The rows of M fall into a few groups, which share some directions, and each row is roughly a mix of its group's hidden directions, except some rows that fit no group.
M (101 x 10):
-198; 295; -147; -254; 122; 131; 225; -58; 333; 239
-252; 265; -31; -113; 95; 237; 114; -91; 443; 192
-220; 33; -40; -119; 394; -178; -154; -263; -211; 278
59; 154; 94; -216; 9; -270; 9; -465; -304; -52
-193; 153; -144; -153; -112; 332; -21; -164; -460; -21
171; -261; 178; 231; -63; -112; -200; -47; -406; -247
89; -45; 173; 128; 107; 278; -117; 516; 200; -50
-309; 185; -87; -181; 170; 301; -114; 394; 34; 85
296; 1; 105; 49; 270; -492; -42; 80; 190; -81
-513; 208; 100; -145; -163; 171; -52; -59; 227; 127
-247; 209; -61; -140; -204; 430; -185; -192; -168; -113
175; -117; -78; 300; -28; 271; -122; 394; 279; 69
-118; 219; 309; -182; 56; -245; 81; -268; -292; -222
-220; -3; -174; -3; 239; -90; -129; -129; -297; 449
212; -41; 176; -45; -157; 88; 93; 133; 348; -455
347; -125; 22; -32; 205; -268; 211; -215; -57; -348
-332; -129; -44; -125; 250; -129; -295; -124; -123; 354
92; -147; -263; 122; -124; 435; 52; 46; -221; -308
-301; -81; 3; 64; 194; -185; -140; -352; -320; 219
-217; 12; 51; 246; -287; 9; 225; -387; -75; 261
-69; 266; 81; -93; 54; -275; 0; -349; -295; -297
-159; -177; 189; 236; 205; 101; 441; -27; -255; 81
-36; 286; 339; -262; 243; -234; -128; -108; -114; -214
316; 29; -349; 128; 9; -67; -105; 407; -90; 196
-121; 47; 191; -46; -33; -349; 115; -508; -42; -124
-185; 302; -182; -266; 61; -43; 149; 124; 413; 155
-290; 199; 2; 229; 27; 447; -263; -56; -54; -122
-312; 142; -84; -167; -52; -103; 64; -527; -63; 123
-157; 286; -156; -267; 72; 196; 186; -49; 233; 359
-253; -35; 44; 271; -125; 13; 390; 346; -94; 171
-255; 64; 87; 22; -210; 433; -221; -212; -251; -29
328; -63; 88; 33; -346; 190; 81; 10; 214; -371
-21; 319; 224; -130; -56; -131; -207; 208; 188; -395
237; -134; -4; -79; 141; -541; 227; 78; -15; -126
18; 19; -225; -309; 38; -290; -13; -460; -141; -53
-91; -2; 107; -74; -162; 240; -142; -163; -431; 354
-89; -166; -114; 224; 8; 53; 517; 178; -16; 256
-280; -7; -137; 57; 224; -112; -33; -59; -306; 453
-42; 87; 69; -322; 39; -313; 112; -326; -351; -88
15; 187; 53; -243; 33; -286; 26; -392; -339; -133
281; 34; 63; -21; -319; 124; 100; 172; 311; -358
-166; 9; -116; -39; 292; -125; -217; -307; -301; 303
135; -230; -396; 143; -190; 352; -49; -208; 98; 54
18; 316; -64; -357; 129; -146; -419; 46; 129; 53
165; -223; -156; 232; -30; 43; -31; 401; 324; 205
366; -9; 354; -17; 138; 26; 235; -107; 344; 47
-174; -330; 103; -375; 142; 83; 144; 297; 168; -105
-197; 321; -48; -198; 65; 182; 58; -88; 448; 182
167; -220; 106; 273; 123; -183; -93; 16; -469; -164
-133; 341; -146; -260; -35; 168; -42; 59; 390; 239
-299; 59; -103; 99; 355; -235; 78; -63; -260; 307
-45; 137; 30; -12; -141; -102; 51; -592; -236; 78
-273; 354; -191; -267; -195; 127; -177; 179; 133; 156
24; 248; 39; -328; 57; -70; -517; -139; 5; -11
-201; -92; -168; 60; 303; -123; -222; -236; -305; 284
-115; -328; -174; -24; 65; -225; 127; 56; 367; -326
-102; -241; 155; 225; -206; 202; 450; 95; -113; 125
-75; 156; 239; -268; 51; -297; 90; -334; -303; -72
-27; 482; 137; -43; -226; -161; -288; 18; -145; -179
-55; 1; -66; -349; 35; 12; -501; -124; 26; 263
-546; 277; 32; 51; 24; 153; -164; 59; -143; 116
94; -213; 39; 288; 173; -333; 50; 120; -273; -309
181; -350; 246; 237; 4; -208; -55; -87; -329; -180
176; -130; -187; 229; 37; -11; -61; 509; 248; 77
137; 85; -160; -125; 15; -188; -461; -369; -32; -118
353; 73; 43; -6; -226; 174; 148; 188; 268; -353
-18; -395; 23; 314; -27; 236; 360; 158; -28; -6
-26; 342; -97; -2; 259; -365; -269; 55; 160; -197
110; -204; 169; 135; 13; 371; 402; 254; 7; -46
-247; 65; -90; -113; 350; -149; -158; -166; -229; 362
233; 296; 172; -228; -132; -404; 36; -93; 85; -213
-108; 151; -44; -10; -272; 469; -343; 2; 130; 50
-74; 158; 108; -283; 45; -263; 21; -461; -237; -63
-63; 6; -280; -97; -92; -312; 52; -474; -38; 202
-41; 452; -5; 4; 230; 136; -306; 260; -61; -156
131; -245; 111; 242; -12; -252; -150; 93; -399; -254
52; -81; -30; 20; 265; -345; 396; 34; 306; -123
-131; 291; -135; -222; 96; 275; 130; -104; 232; 363
-59; -38; 150; 274; -100; 380; -384; -53; -227; 85
-287; 105; -198; 121; 132; -93; -34; 443; 306; 46
446; 66; -126; 145; 1; -264; -108; 268; -106; 250
-235; -151; 240; 187; 197; 66; 460; 193; -68; 11
145; -313; 115; 234; -73; -129; -59; -22; -379; -332
265; 157; 115; -18; -295; 162; 31; 287; 218; -338
-141; 294; -151; -301; -71; 296; 57; -98; 309; 214
-90; 139; 236; -181; -33; -213; 91; -476; -264; 0
33; 508; 19; -318; 24; -99; -159; 241; 96; 59
-324; 85; -164; 67; -177; 301; -116; 226; -285; 237
-215; -118; -120; -53; 363; -43; -90; -122; -214; 433
-152; 153; 316; -270; 34; -81; 42; -423; -221; -101
-25; 331; 57; -57; 249; -272; -312; -142; -85; -299
-359; 281; -206; -84; -157; 93; -179; 345; 143; 66
-256; 329; 255; -319; 126; -16; -98; -207; -104; 216
-327; -40; -91; -19; 285; -255; -107; -230; -193; 319
166; -78; 291; 96; 151; 114; -73; 440; 153; -285
-84; 422; 199; -156; 148; -347; -120; -173; -152; 87
-167; 250; -62; -116; -12; 363; -6; -68; 394; 260
158; -45; -65; -157; 193; -340; 406; -64; 256; -154
63; -42; 93; 4; -139; 225; 552; 207; 103; 157
241; -277; 100; 231; 137; -242; 51; -55; -320; -290
-309; -17; -172; 191; 235; -188; 37; -20; -314; 338
Here is one row of each group, with its name. Which group are the others in?
-317; -143; -93; 12; 358; -130; -222; -87; -220; 295	<104>
-215; 306; -104; -255; 53; 119; 134; -20; 370; 282	<117>
-50; 337; 7; -87; 187; -261; -52; 440; -181; 104	<49>

-285; 250; 183; -272; 14; -116; 93; -308; -248; 190	<49>
229; -62; -196; 210; -184; -423; 188; -151; -238; -22	<49>
223; -198; 125; 265; 318; -356; 82; 21; -184; -152	<117>
-260; 42; 28; 106; -98; 240; -169; 181; -79; 501	<117>
161; -90; 271; -56; 5; -28; 49; -361; 432; -189	<117>
-6; 53; 157; 133; -202; 104; 596; 62; -72; 75	<104>
341; -290; 227; 45; -55; 17; 80; -238; 376; -70	<117>
-255; 169; 103; 195; -52; 335; -321; -21; 283; -162	<117>
-201; 139; -34; -393; 119; 238; -75; 184; -85; 367	<49>
-129; -21; -67; -242; -34; 20; 179; -257; -403; -352	<49>
-70; 219; 181; -149; 46; -224; 31; -394; -285; -263	<49>
